The table, row by row:
[ 1.8  1.3  2.4 -1.8  0.2  0.4  1.4  0.5  1.7  1.8 -0.2  0.9  1.4  0.9  0.  -0.8  0.   0.2 -0.5  0.6  1.3 -1.5  2.7  0.4  1.3  0.8  0.1  0.4 -1.8  0.8 -0.5 -1.6]
[ 1.   0.7  1.4 -0.4 -0.4  0.7  0.2  0.5  0.8  1.5 -0.4  0.5  1.4 -0.1 -0.7  0.3 -0.3 -0.2 -0.1  0.9  0.3 -0.7  0.9  0.2  1.6  0.5 -0.5 -0.9 -0.9 -0.8 -0.5 -1.1]
[-0.2 -0.7  0.5 -0.3  0.5  0.5 -0.1  0.3  0.1  1.6 -0.7 -0.6  0.4 -1.1 -0.5 -0.2  0.  -0.4  0.3  0.6  0.3 -0.9 -0.2 -0.2  2.  -0.2  0.1 -0.1 -1.2 -1.6 -1.6 -0.4]
[-0.4  1.5  2.8 -1.  -0.1  1.2  0.1 -0.4  0.8  2.5 -1.3  0.6  1.3  1.4 -0.7 -1.6 -0.8 -0.2 -0.8  0.1  0.2 -1.4  3.3  1.7  2.   2.3  1.   0.1 -0.8 -1.2 -2.1 -1.1]
[ 0.2 -0.7  0.8  0.6 -0.1 -0.2 -1.1  1.4  0.4 -0.1  0.7 -0.7 -0.6 -0.2 -0.3  0.6 -0.1  0.8  0.7  1.2  0.1 -1.3 -0.1 -0.9  0.9  0.  -0.7 -0.4 -1.   0.1  0.8  0.1]
[ 1.2  1.1  0.4 -0.8  0.6 -0.9  1.8  0.2  1.7  1.1 -1.2  1.4  1.9  0.8 -1.5 -2.   0.3 -0.7 -1.1  2.1  1.5 -0.6  2.   1.6  1.8  0.8  1.1  1.  -0.6 -0.5 -0.1 -1.7]
[ 0.2  0.7  1.8 -1.3 -0.2  0.9 -0.7 -0.7 -0.2  2.  -0.9  0.1  1.3  1.1  0.7 -0.8 -0.9  1.4  1.  -0.8 -0.3 -1.4  1.9  0.1  1.6  1.8  0.4 -0.3 -0.2 -1.  -1.4  0.2]
[ 0.8  0.6  2.  -1.2 -0.1  1.   0.5  0.4  0.7  3.  -0.7 -0.4  1.5 -0.6 -0.5 -0.3  0.   0.5 -1.   0.1  0.8 -0.8  2.3  0.2  1.7  0.1 -0.2 -0.3 -2.2 -1.1 -1.1 -2.2]
[-1.  -0.2  1.  -0.2  0.2  1.4 -0.2  1.   0.4  1.3 -0.1 -1.3 -0.5 -0.9 -0.7  0.2  0.1  0.1 -0.5  0.1  0.6 -1.1  1.1  1.1  1.1  0.6 -0.4 -0.4 -1.3 -2.1 -1.5 -0.6]
[ 0.1  1.   1.4 -1.   0.4  0.4  1.7  0.4  0.3  1.8 -0.7  1.   1.1  1.1 -0.9 -1.1  0.  -1.1 -0.8  1.2  0.8 -0.6  1.9  1.1  1.1  0.6  0.6  1.1 -0.9 -1.2 -1.  -1.5]
[ 0.7  1.9  2.5 -0.1 -0.6  0.6 -0.2 -0.1  1.2  3.  -1.1  0.7  1.9  0.6 -0.3 -0.7 -1.2  0.6 -0.1  0.6  0.7 -1.6  2.9 -0.2  2.   1.   0.4  0.1 -0.7 -0.4 -0.8 -1.7]
[-1.1 -0.3  0.2  1.3 -0.3 -0.5  0.6  0.7  0.3  0.4 -0.9  0.  -0.2 -0.1 -1.7  0.3  0.3 -1.2  0.   2.1 -0.4  0.  -0.2  0.5  1.4  0.6  0.3 -0.2  0.  -1.6  0.1 -0.5]
[ 1.5  1.1  1.1 -1.5  0.7  0.4  1.   0.1  1.   0.2  0.1  1.2  1.6  2.   0.4 -2.2 -0.3  0.9  0.4  0.4  0.6 -1.8  1.9  1.   0.1  2.1  0.7  0.8 -1.6  1.4 -0.9 -0.3]
[ 0.6 -0.5  0.8 -1.5  0.5  0.6  1.1  1.  -0.6  2.2 -0.9  0.   1.6 -0.8 -0.3 -1.6  0.7 -0.5 -0.9  1.1  0.7 -1.6  1.3  0.3  2.   0.3  0.3  0.7 -0.7 -2.1 -0.7 -1.6]
[ 1.6  1.2  1.5 -1.8  0.9  1.1  1.   0.8  0.7  0.9 -0.2  1.   2.   1.1  0.3 -1.2 -0.3  0.3 -0.8  0.4  1.2 -1.6  2.3  1.1  0.7  0.6  1.1  0.4 -2.   1.1 -0.4 -1.8]
[ 0.6  0.7  1.6 -1.6  1.   1.2  0.2  0.6  0.7  1.6  0.  -0.4  1.3 -0.1  0.2 -1.6  0.4 -0.9 -1.5 -0.6  1.1 -1.5  2.3  1.3  1.7  0.5  0.4  0.9 -2.5 -1.5 -2.  -2.1]
[ 0.5 -0.1  0.7  0.6 -0.1  0.4 -0.6  1.6  0.9 -0.4  0.8 -0.6 -0.1 -0.8 -0.3  0.  -0.7  0.5  0.3  0.9  0.8 -1.3  0.3  0.2  1.1 -0.2 -0.4 -0.2 -2.   0.6  0.2 -0.2]
[ 0.4  1.2  2.5 -1.  -0.2  1.8 -1.  -1.8  0.2  2.4 -1.1  0.6  1.5  1.4  0.4 -1.3 -0.4  1.3  0.7 -1.  -0.3 -1.6  2.1  0.6  1.   1.7  0.8 -0.1 -0.3 -1.  -1.8  0.2]
[ 1.6  2.1  1.6 -3.1  0.6  0.8  1.8  0.4  0.8  0.7  0.2  0.9  2.2  1.8  0.2 -1.7 -0.4  0.4 -1.1  0.4  1.4 -2.1  3.   1.1  0.3  2.   1.2  1.1 -2.4  0.  -1.  -1.8]
[-0.4  0.7  1.5  1.3 -0.5  0.1 -1.6  0.2  0.5  0.8 -1.2 -0.3  0.3  0.  -0.7 -0.4 -0.8  0.3  0.8 -0.1 -0.2 -0.8  1.1  0.2  1.3  0.4  0.1 -0.1 -0.3  0.  -0.5 -0.2]
[ 0.6  2.   0.8  0.3  0.3  0.  -0.3  0.3  0.6  0.5 -0.6  0.9  0.9  1.  -0.7 -1.6 -0.5 -0.2 -1.2  0.3  0.6 -0.3  1.8  0.9  1.   0.6  0.7  0.7 -2.2  0.7 -0.6 -1.4]
[ 0.8  0.2  0.2 -1.5  1.   0.4  0.6  0.5  0.1  1.   0.  -0.1  1.3 -0.6 -0.5 -1.5  0.8 -0.9 -1.   0.4  1.2 -1.2  1.7  0.8  1.8 -0.2  0.2  0.8 -2.3 -1.2 -1.  -2.2]
[ 0.5  2.5  0.4 -0.4  0.5 -0.4 -0.4 -0.7  0.7 -0.4 -0.3  0.9  1.3  2.1  0.  -1.8 -1.4  0.4  0.  -0.7  0.7 -1.3  2.6  1.   0.9  1.5  1.2  1.1 -2.   1.3 -0.9 -0.5]
[ 0.9  0.8  1.6 -1.1  0.1  0.8  0.   0.5  0.4  2.5  0.   0.4  1.7 -0.7  0.  -0.9  0.1 -0.1 -0.8  0.4  1.2 -1.1  1.7 -0.4  1.7 -0.7 -0.1  0.4 -2.  -1.1 -1.  -1.9]
[-0.7 -1.   1.1 -0.6 -0.1  0.9 -1.6 -0.9 -1.   1.1 -0.5 -0.7  0.5  0.1  0.7 -1.1 -0.1  1.5  2.1 -1.  -1.3 -1.4  0.5 -0.3  1.6  1.5  0.1 -1.6  0.1 -1.2 -1.6  1.4]
[ 1.2  0.6  2.6 -1.9 -0.1  1.4  1.2  0.3 -0.4  2.5 -1.   1.1  2.   0.   0.1 -0.7 -0.6  0.9 -1.1  0.8  1.1 -1.7  2.3 -0.3  1.4  0.4 -0.3 -0.5 -1.3 -0.4 -0.6 -1.8]
[ 1.3  0.9  2.7 -2.1  0.   1.4  0.8  0.5  0.7  3.7 -0.9  0.8  1.9 -0.4 -0.2 -1.  -0.3  0.4 -0.9  0.9  1.1 -2.1  2.4 -0.2  1.8  0.6 -0.1 -1.1 -1.8 -1.2 -1.2 -2.5]
[-0.6  0.4  0.2  1.6 -0.2 -1.1 -0.6  1.4  0.7  0.9 -0.8 -0.1 -0.4 -0.7 -2.2 -0.2  0.8 -0.8 -0.7  2.   0.9 -0.3  0.4  0.8  2.2 -0.8  0.8  0.4 -0.9 -1.4 -0.1 -0.9]
[-0.6  1.5  0.5  1.2 -0.7 -0.6 -1.5 -0.5  0.3  1.1 -1.1 -0.2  0.8  1.3 -0.9 -2.   0.5 -0.1 -0.3  0.2  0.   0.   2.1  1.1  1.8  1.2  1.6  0.5  0.2 -0.8 -1.1 -0.1]
[ 0.1 -0.6  0.9 -0.1 -0.4 -0.2 -0.2  1.2  0.2  0.8 -1.  -0.1  0.  -0.7 -0.8  0.3 -0.1  0.4  1.2  1.6 -0.9 -0.9 -0.6  0.1  0.8  0.8  0.5 -0.8  1.1 -0.6  0.  -0.1]
[-1.3  0.4 -0.2  1.6  0.5 -0.5  0.4  0.6  1.1  0.3 -1.4 -0.8  0.4 -0.2 -1.7 -0.7  0.9 -1.7 -0.4  1.7 -0.2 -0.4  0.8  1.7  1.4  0.   0.4  0.5 -0.4 -2.4 -0.9 -0.7]
[ 2.3  0.7  1.8 -2.9  0.1  1.5  1.6  0.3  0.   1.5  0.   1.2  2.3  0.8  0.2 -1.2 -0.1  0.1  0.   0.4  0.7 -1.8  2.4  0.4  0.3  1.3  0.8  0.2 -1.4  0.3 -1.2 -1.3]
[-0.3  0.8  1.2  1.5 -0.1  0.4 -0.5  0.6  1.   1.  -0.8 -0.9 -0.4 -0.7 -0.4  0.4 -1.  -0.6 -1.1  0.5  0.7 -0.9  0.8  1.1  2.  -0.2 -0.5  0.  -1.8 -1.5 -0.4 -1.1]
[ 0.4  0.6 -0.2  0.5  0.4 -0.4  0.2 -0.1  1.3  1.4 -1.4  0.   1.5 -1.1 -1.  -0.4  0.8 -1.1 -1.6  1.2  0.4 -0.3  1.9  0.8  2.6  0.   0.   0.9 -1.3 -1.8 -0.8 -1.8]
[ 0.6  1.1  1.7 -0.1  0.  -0.1  0.6  0.4  1.6  2.3 -1.8  1.   2.4  0.3 -1.2 -1.3  0.4 -0.7 -1.1  2.4  0.7 -0.9  2.4  0.9  2.1  0.2 -0.1  0.5 -0.8 -1.3 -0.9 -2.5]
[ 0.5  0.6  1.5 -1.  -0.3  0.3 -0.6 -0.9 -0.2  1.3 -0.6  0.2  1.2  0.4  0.1 -1.2 -0.3  0.6  1.5 -1.   0.  -0.6  1.5  0.4  1.   1.5  0.7 -0.2 -0.2  0.  -0.9  0.1]
[-0.4  0.4 -0.1  0.4  0.7  0.2  0.8  0.3  1.   0.8 -0.9 -0.6  1.4 -0.5 -1.3 -1.4  0.7 -1.5 -1.2  0.7  1.  -0.6  1.3  1.2  1.4  0.   0.6  1.3 -1.  -1.8 -1.7 -1.7]
[ 1.9  1.   0.4 -1.7  1.   0.1  1.6  0.9  1.  -0.4  0.4  1.6  1.2  1.6 -0.3 -1.8 -0.2 -0.1 -0.3  0.5  1.1 -1.1  1.6  0.4  0.   1.4  1.4  1.3 -1.8  0.9 -0.5 -1.4]
[ 1.8  1.7  1.5 -1.4  0.9  0.4  0.4  0.8  1.   1.8 -0.3 -0.1  1.7 -0.2 -0.3 -1.3  0.1  0.2 -1.7  0.   1.4 -1.8  2.1  0.4  2.5 -0.5  0.2  0.6 -2.7 -0.4 -0.6 -1.9]
[ 0.   1.   1.9 -1.1  0.   1.8 -1.1 -0.5 -0.3  3.1 -0.8 -1.1  2.  -0.6  0.  -1.6  0.   0.7 -0.9 -0.5  0.4 -1.7  2.1  0.2  3.   0.   0.  -0.2 -2.  -1.2 -1.9 -1.1]
[-0.8  0.2  0.7  0.6 -0.7 -0.4 -1.6 -0.9 -0.2 -0.4 -0.5  0.6 -0.6  1.4  0.5 -0.6 -1.5  2.   1.7 -0.8 -0.6 -0.3  0.7  0.3  0.2  2.1  0.7  0.   0.7  0.4 -0.5  2.2]
[-0.4  0.9  1.5 -0.9 -0.3  0.7 -1.  -1.2 -0.4  2.2 -0.8 -0.2  1.4  1.9  0.6 -0.9 -0.9  1.   0.5 -0.7 -0.5 -1.4  1.6  0.3  1.   2.1  0.8 -0.9  0.6 -0.2 -1.7  0.4]
[ 0.6 -0.2 -1.1  0.5  0.8 -0.9  0.4  1.1  1.6 -0.7 -0.3 -0.2  0.7  0.1 -1.5 -1.6  0.7 -0.8 -0.4  1.7  0.7 -0.1  0.5  1.   1.4  0.5  0.5  1.4 -0.8 -0.5  0.3 -0.3]
[ 0.   1.2  1.4  0.  -0.1  0.6  0.9  1.1  1.   1.3 -0.6  0.3  1.8  0.4 -1.8 -1.5  0.4 -1.4 -1.4  0.4  0.3 -0.8  2.5  1.2  1.1  0.7  0.7  0.9 -1.3 -1.8 -1.3 -1.8]
[ 0.5  1.6 -0.4  0.7  1.1 -1.3  0.7  0.8  0.8  0.8 -0.7  0.6  1.3  0.3 -1.3 -1.2  0.6 -1.6 -2.2  1.8  1.8 -0.8  1.7  1.5  2.1 -0.5  0.6  1.6 -2.5 -0.8 -0.6 -2.1]
[ 0.2  1.9  2.3 -0.3 -0.7  0.7 -0.8 -1.5  0.8  2.4 -1.2  0.9  2.   2.3 -0.1 -1.4 -1.2  1.2  0.4  0.1 -0.6 -1.   3.1  0.3  1.1  2.1  0.8  0.5  0.  -0.1 -1.5 -0.4]
[ 1.1  1.3  2.5 -0.5 -0.3  0.8  0.1 -0.4  0.7  2.4 -1.2  1.2  1.5  0.5 -0.3 -0.9 -0.2  0.4 -0.6  0.5  0.3 -0.7  1.8  0.7  1.8  1.2  0.5 -0.7 -0.7 -0.4 -1.3 -1.3]
[-0.1  1.6 -0.3  0.4  0.4 -0.7 -0.4 -0.7  0.4 -0.6 -0.9  0.5  1.   1.7 -1.  -1.8 -0.4 -0.3  0.5  0.3 -0.3 -0.1  1.6  1.   1.4  1.4  1.6  1.1  0.3 -0.3 -0.6  0.7]
[-0.6  0.6  0.5  0.  -0.4 -0.3 -1.3 -0.5  0.1  1.1 -1.5  0.1  1.5  1.1 -1.3 -1.8  0.9  0.7  0.4 -0.2 -0.6 -0.6  2.   0.7  1.8  1.2  1.3  0.4 -0.2 -1.3 -1.5  0.5]
[ 1.2  0.8  2.4 -1.9 -0.4  1.2  0.9  0.8  0.3  3.  -1.1  1.3  2.   0.3 -0.1 -0.4 -0.5  0.2 -0.7  1.1  1.  -1.5  2.4 -0.2  1.7  0.3  0.  -0.3 -1.6 -0.2 -0.9 -2.2]
[ 0.4  0.9 -0.1 -0.6  0.4 -0.6  1.8  0.1  0.8  0.4 -0.8  1.6  1.   0.9 -0.9 -1.2  0.4 -1.   0.2  1.2  0.3 -0.8  1.3  1.4  0.7  0.1  1.   1.1 -0.4 -0.8 -0.6 -1.6]
[ 0.3  0.4 -0.2  0.   0.7 -0.1  0.1  0.5  0.5  1.9 -1.2  0.2  1.2 -0.6 -0.9 -0.8  0.8 -0.5 -1.7  1.2  0.6 -0.2  1.4  0.9  2.6 -0.5  0.1  0.6 -1.5 -1.8 -1.2 -1.9]
[ 1.2  2.3  0.1 -0.2  1.1 -0.6  0.9  0.7  1.9  0.6 -1.   0.7  1.5  0.5 -1.5 -2.1  0.4 -0.4 -2.3  1.3  1.7 -0.8  2.5  1.7  1.9 -0.4  0.6  1.1 -2.5 -0.2 -0.9 -2.1]
[-0.3 -0.8  1.  -0.3 -0.3  1.1 -0.5  1.   0.6  1.5 -1.   0.1  0.  -0.2  0.   0.7 -0.1  1.   0.8  1.4 -0.1 -1.8 -0.3 -0.9  1.6  0.3 -1.1 -0.8 -0.1 -0.4  0.3  0.1]
[ 2.2  2.2  2.3 -0.9  0.5  0.   0.5  1.3  1.6  1.   0.4  1.   1.2  0.9 -0.3 -1.  -0.2  0.4 -2.1  1.5  1.7 -1.3  3.2  0.3  1.3 -0.1  0.8  0.3 -3.4  1.  -0.9 -2.2]
[ 2.3  0.3  2.6 -4.1  1.1  1.7  1.4  0.7  0.3  3.2 -0.8  0.5  2.5  0.9  0.7 -1.6  0.2  0.8 -0.5  0.1  0.9 -2.4  2.4  0.2  0.8  1.6 -0.1  0.3 -2.8 -0.3 -1.3 -2.2]
[ 0.1  1.8  2.4 -0.4 -1.   0.5 -0.6 -0.6  1.1  2.  -1.7  0.3  1.1  1.7 -0.3 -1.1 -0.9  0.7  0.2 -0.1  0.  -1.6  2.4 -0.3  1.3  1.8  0.8  0.1  0.1 -0.5 -1.5 -0.3]
[ 0.6  1.2  2.2 -0.1 -0.2  0.9  0.5  0.4  1.1  2.6 -0.6 -0.4  1.7  0.2 -1.3 -1.1  0.2 -0.4 -2.4  0.4  0.4 -1.4  2.8  1.3  1.7 -0.1 -0.1  0.5 -2.  -0.9 -1.4 -2.7]
Every row adds up 3 patterns from a hidden set, each pattern the same size and each with its own weight. Each row also carries a little noise. Patterns get numbers from 0 up, as they first appear below.
Rows drawn again from the table, each followed by the numbers of its patterns, largest weight first:
[ 0.2  1.9  2.3 -0.3 -0.7  0.7 -0.8 -1.5  0.8  2.4 -1.2  0.9  2.   2.3 -0.1 -1.4 -1.2  1.2  0.4  0.1 -0.6 -1.   3.1  0.3  1.1  2.1  0.8  0.5  0.  -0.1 -1.5 -0.4] -> 0 1 2
[-0.3 -0.8  1.  -0.3 -0.3  1.1 -0.5  1.   0.6  1.5 -1.   0.1  0.  -0.2  0.   0.7 -0.1  1.   0.8  1.4 -0.1 -1.8 -0.3 -0.9  1.6  0.3 -1.1 -0.8 -0.1 -0.4  0.3  0.1] -> 3 1 2
[ 0.5  2.5  0.4 -0.4  0.5 -0.4 -0.4 -0.7  0.7 -0.4 -0.3  0.9  1.3  2.1  0.  -1.8 -1.4  0.4  0.  -0.7  0.7 -1.3  2.6  1.   0.9  1.5  1.2  1.1 -2.   1.3 -0.9 -0.5] -> 4 0 2
[ 0.8  0.2  0.2 -1.5  1.   0.4  0.6  0.5  0.1  1.   0.  -0.1  1.3 -0.6 -0.5 -1.5  0.8 -0.9 -1.   0.4  1.2 -1.2  1.7  0.8  1.8 -0.2  0.2  0.8 -2.3 -1.2 -1.  -2.2] -> 5 6 4
[ 0.4  0.6 -0.2  0.5  0.4 -0.4  0.2 -0.1  1.3  1.4 -1.4  0.   1.5 -1.1 -1.  -0.4  0.8 -1.1 -1.6  1.2  0.4 -0.3  1.9  0.8  2.6  0.   0.   0.9 -1.3 -1.8 -0.8 -1.8] -> 6 2 5
[ 1.   0.7  1.4 -0.4 -0.4  0.7  0.2  0.5  0.8  1.5 -0.4  0.5  1.4 -0.1 -0.7  0.3 -0.3 -0.2 -0.1  0.9  0.3 -0.7  0.9  0.2  1.6  0.5 -0.5 -0.9 -0.9 -0.8 -0.5 -1.1] -> 2 1 3
[ 1.8  1.3  2.4 -1.8  0.2  0.4  1.4  0.5  1.7  1.8 -0.2  0.9  1.4  0.9  0.  -0.8  0.   0.2 -0.5  0.6  1.3 -1.5  2.7  0.4  1.3  0.8  0.1  0.4 -1.8  0.8 -0.5 -1.6] -> 1 2 4
[-1.  -0.2  1.  -0.2  0.2  1.4 -0.2  1.   0.4  1.3 -0.1 -1.3 -0.5 -0.9 -0.7  0.2  0.1  0.1 -0.5  0.1  0.6 -1.1  1.1  1.1  1.1  0.6 -0.4 -0.4 -1.3 -2.1 -1.5 -0.6] -> 7 3 5
[-0.2 -0.7  0.5 -0.3  0.5  0.5 -0.1  0.3  0.1  1.6 -0.7 -0.6  0.4 -1.1 -0.5 -0.2  0.  -0.4  0.3  0.6  0.3 -0.9 -0.2 -0.2  2.  -0.2  0.1 -0.1 -1.2 -1.6 -1.6 -0.4] -> 5 6 3
[ 1.2  1.1  0.4 -0.8  0.6 -0.9  1.8  0.2  1.7  1.1 -1.2  1.4  1.9  0.8 -1.5 -2.   0.3 -0.7 -1.1  2.1  1.5 -0.6  2.   1.6  1.8  0.8  1.1  1.  -0.6 -0.5 -0.1 -1.7] -> 6 1 4
[-0.7 -1.   1.1 -0.6 -0.1  0.9 -1.6 -0.9 -1.   1.1 -0.5 -0.7  0.5  0.1  0.7 -1.1 -0.1  1.5  2.1 -1.  -1.3 -1.4  0.5 -0.3  1.6  1.5  0.1 -1.6  0.1 -1.2 -1.6  1.4] -> 0 5 3
[ 0.3  0.4 -0.2  0.   0.7 -0.1  0.1  0.5  0.5  1.9 -1.2  0.2  1.2 -0.6 -0.9 -0.8  0.8 -0.5 -1.7  1.2  0.6 -0.2  1.4  0.9  2.6 -0.5  0.1  0.6 -1.5 -1.8 -1.2 -1.9] -> 6 5 2
[ 0.7  1.9  2.5 -0.1 -0.6  0.6 -0.2 -0.1  1.2  3.  -1.1  0.7  1.9  0.6 -0.3 -0.7 -1.2  0.6 -0.1  0.6  0.7 -1.6  2.9 -0.2  2.   1.   0.4  0.1 -0.7 -0.4 -0.8 -1.7] -> 2 1 0
[ 1.8  1.7  1.5 -1.4  0.9  0.4  0.4  0.8  1.   1.8 -0.3 -0.1  1.7 -0.2 -0.3 -1.3  0.1  0.2 -1.7  0.   1.4 -1.8  2.1  0.4  2.5 -0.5  0.2  0.6 -2.7 -0.4 -0.6 -1.9] -> 2 4 5
[ 0.5  0.6  1.5 -1.  -0.3  0.3 -0.6 -0.9 -0.2  1.3 -0.6  0.2  1.2  0.4  0.1 -1.2 -0.3  0.6  1.5 -1.   0.  -0.6  1.5  0.4  1.   1.5  0.7 -0.2 -0.2  0.  -0.9  0.1] -> 0 5 1
[ 0.5  1.6 -0.4  0.7  1.1 -1.3  0.7  0.8  0.8  0.8 -0.7  0.6  1.3  0.3 -1.3 -1.2  0.6 -1.6 -2.2  1.8  1.8 -0.8  1.7  1.5  2.1 -0.5  0.6  1.6 -2.5 -0.8 -0.6 -2.1] -> 6 2 4
[ 1.5  1.1  1.1 -1.5  0.7  0.4  1.   0.1  1.   0.2  0.1  1.2  1.6  2.   0.4 -2.2 -0.3  0.9  0.4  0.4  0.6 -1.8  1.9  1.   0.1  2.1  0.7  0.8 -1.6  1.4 -0.9 -0.3] -> 4 1 0
[ 0.6  1.1  1.7 -0.1  0.  -0.1  0.6  0.4  1.6  2.3 -1.8  1.   2.4  0.3 -1.2 -1.3  0.4 -0.7 -1.1  2.4  0.7 -0.9  2.4  0.9  2.1  0.2 -0.1  0.5 -0.8 -1.3 -0.9 -2.5] -> 1 6 2
[-1.3  0.4 -0.2  1.6  0.5 -0.5  0.4  0.6  1.1  0.3 -1.4 -0.8  0.4 -0.2 -1.7 -0.7  0.9 -1.7 -0.4  1.7 -0.2 -0.4  0.8  1.7  1.4  0.   0.4  0.5 -0.4 -2.4 -0.9 -0.7] -> 6 7 3
[ 0.9  0.8  1.6 -1.1  0.1  0.8  0.   0.5  0.4  2.5  0.   0.4  1.7 -0.7  0.  -0.9  0.1 -0.1 -0.8  0.4  1.2 -1.1  1.7 -0.4  1.7 -0.7 -0.1  0.4 -2.  -1.1 -1.  -1.9] -> 2 5 1
[ 2.3  0.3  2.6 -4.1  1.1  1.7  1.4  0.7  0.3  3.2 -0.8  0.5  2.5  0.9  0.7 -1.6  0.2  0.8 -0.5  0.1  0.9 -2.4  2.4  0.2  0.8  1.6 -0.1  0.3 -2.8 -0.3 -1.3 -2.2] -> 5 1 4
[ 0.4  0.9 -0.1 -0.6  0.4 -0.6  1.8  0.1  0.8  0.4 -0.8  1.6  1.   0.9 -0.9 -1.2  0.4 -1.   0.2  1.2  0.3 -0.8  1.3  1.4  0.7  0.1  1.   1.1 -0.4 -0.8 -0.6 -1.6] -> 6 1 4
[ 0.6 -0.5  0.8 -1.5  0.5  0.6  1.1  1.  -0.6  2.2 -0.9  0.   1.6 -0.8 -0.3 -1.6  0.7 -0.5 -0.9  1.1  0.7 -1.6  1.3  0.3  2.   0.3  0.3  0.7 -0.7 -2.1 -0.7 -1.6] -> 5 6 1
[ 0.   1.   1.9 -1.1  0.   1.8 -1.1 -0.5 -0.3  3.1 -0.8 -1.1  2.  -0.6  0.  -1.6  0.   0.7 -0.9 -0.5  0.4 -1.7  2.1  0.2  3.   0.   0.  -0.2 -2.  -1.2 -1.9 -1.1] -> 5 2 0
[-0.6  0.6  0.5  0.  -0.4 -0.3 -1.3 -0.5  0.1  1.1 -1.5  0.1  1.5  1.1 -1.3 -1.8  0.9  0.7  0.4 -0.2 -0.6 -0.6  2.   0.7  1.8  1.2  1.3  0.4 -0.2 -1.3 -1.5  0.5] -> 0 6 5
[-0.1  1.6 -0.3  0.4  0.4 -0.7 -0.4 -0.7  0.4 -0.6 -0.9  0.5  1.   1.7 -1.  -1.8 -0.4 -0.3  0.5  0.3 -0.3 -0.1  1.6  1.   1.4  1.4  1.6  1.1  0.3 -0.3 -0.6  0.7] -> 0 6 4
[ 0.5 -0.1  0.7  0.6 -0.1  0.4 -0.6  1.6  0.9 -0.4  0.8 -0.6 -0.1 -0.8 -0.3  0.  -0.7  0.5  0.3  0.9  0.8 -1.3  0.3  0.2  1.1 -0.2 -0.4 -0.2 -2.   0.6  0.2 -0.2] -> 3 2 4
[ 0.1  1.   1.4 -1.   0.4  0.4  1.7  0.4  0.3  1.8 -0.7  1.   1.1  1.1 -0.9 -1.1  0.  -1.1 -0.8  1.2  0.8 -0.6  1.9  1.1  1.1  0.6  0.6  1.1 -0.9 -1.2 -1.  -1.5] -> 1 7 6
[ 1.1  1.3  2.5 -0.5 -0.3  0.8  0.1 -0.4  0.7  2.4 -1.2  1.2  1.5  0.5 -0.3 -0.9 -0.2  0.4 -0.6  0.5  0.3 -0.7  1.8  0.7  1.8  1.2  0.5 -0.7 -0.7 -0.4 -1.3 -1.3] -> 1 2 0
[-0.4  0.7  1.5  1.3 -0.5  0.1 -1.6  0.2  0.5  0.8 -1.2 -0.3  0.3  0.  -0.7 -0.4 -0.8  0.3  0.8 -0.1 -0.2 -0.8  1.1  0.2  1.3  0.4  0.1 -0.1 -0.3  0.  -0.5 -0.2] -> 2 0 3
[ 0.6  0.7  1.6 -1.6  1.   1.2  0.2  0.6  0.7  1.6  0.  -0.4  1.3 -0.1  0.2 -1.6  0.4 -0.9 -1.5 -0.6  1.1 -1.5  2.3  1.3  1.7  0.5  0.4  0.9 -2.5 -1.5 -2.  -2.1] -> 7 5 4
[ 2.2  2.2  2.3 -0.9  0.5  0.   0.5  1.3  1.6  1.   0.4  1.   1.2  0.9 -0.3 -1.  -0.2  0.4 -2.1  1.5  1.7 -1.3  3.2  0.3  1.3 -0.1  0.8  0.3 -3.4  1.  -0.9 -2.2] -> 2 4 1
[ 1.3  0.9  2.7 -2.1  0.   1.4  0.8  0.5  0.7  3.7 -0.9  0.8  1.9 -0.4 -0.2 -1.  -0.3  0.4 -0.9  0.9  1.1 -2.1  2.4 -0.2  1.8  0.6 -0.1 -1.1 -1.8 -1.2 -1.2 -2.5] -> 1 2 5
